In the rows, 128 means zero.
Named moves (each a turn or a mirror), then the moves between two rows, first move first; the first pair answered:
move Zepas:
[145 123 106 119 131 124 113 117 124 135 133 137 132 128 130 147 103] => [151 134  99 120 126 124 122 113 127 133 145 119 126 129 129 140 115]
[128 124 122 136  97 154 167  99 140 130 141 126 118 132 143 144 124] => [106 108 127 134 109 151 135 104 125 139 111 158 121 124 140 147 100]
[142 125  83 124  95 120 130 149 141 134 147 119 137 135 109 181 169] => [124 111  94 113 103 115  96 155 122 149 117 154 139 126 107 184 151]
move Nove:
[152  96 107 129 164 149 101 134 183 122 136 157 141  95 113 110 125] => [148 109 125 123 167 134 107 135 182 106 138 154 131  90 128  94 126]
[128 112 143 168 139 146 182  99 182 168 169 113  75 109 127  90 131] => [130 112 128 175 134 153 178  93 172 182 178 111  77 114 123 104 122]
[128 143  96 115 130 110  68 104  64 158 140 188 130 165 102 174  64] => [140 134  89 113 156 106  50 121  84 145 137 195 149 147  96 174  76]
move med:
[ 89  78 123 140 121 158 108 165 121 188 104 124 162 140 113 184 137] => [ 75 112 164 138 105 139 160 162 105 169 102  84 121 156 149 165 156]
[159 140  90 118 137 119 123 119 119 116 145 117 132 123 110 148 118] => [151 133  96 127 144 130 125 146 130 118 135 105 150 116 112 155 148]
[105 124 141 125 148 116 104 150 119 122 109 153 138 120 138 127 129] => [103 134 154 127 139 106 119 155 112 123 103 144 130 126 148 125 128]
Now pairs of rows:
Between the rows of a pair lie 2 to 4 moves.
[141 128  80 111 140 120  90  80 117 134 132 173 159 143 120  72  93] => [151 163 114 126 112 121 169  96 130  99 149  95 138 157 149  61 144] -> Zepas med med med
[ 91 130 173 135  85 172 169 160 104 124 108  88 128 142 124 165 151] => [113 139 141 126  64 169 170 120  89 132 146  90 118 156 107 179 117] -> Zepas med Nove Zepas
[106 110 167 160 101 177 197 100 135 148 134  99  99 147 140 102 146] => [ 68  92 177 159 115 178 156 124 115 166  85 141 114 134 143 119 138] -> Zepas Nove Nove med
[140 149 118 109  90 121 161  59 133 127 168  98  62 141 129  92  72] => [148 139  94 114  93 140 158  59 138 135 186  91  78 147 109 109  75] -> Zepas Nove Zepas
[115 137 145 130 109 148 162  81 145 157 136 118  96 126 120  85 104] => [122 137 126 136 106 158 170  80 145 165 144 112 104 132 107 107 105] -> Zepas Nove Zepas
[117 112 144 123 133 139 116 150 131 123  94 145 130 114 150 126 131] => [150 110 101 118 132 142 104 127 142 129 129 151 141 116 124 131 114] -> med Zepas med med
[113 151 145 114 106 143 148 124 113 119 118  96 129 139 160 130 139] => [140 137 115 117 118 153 146 122 134 119 143  90 143 135 140 135 142] -> Zepas med med Zepas
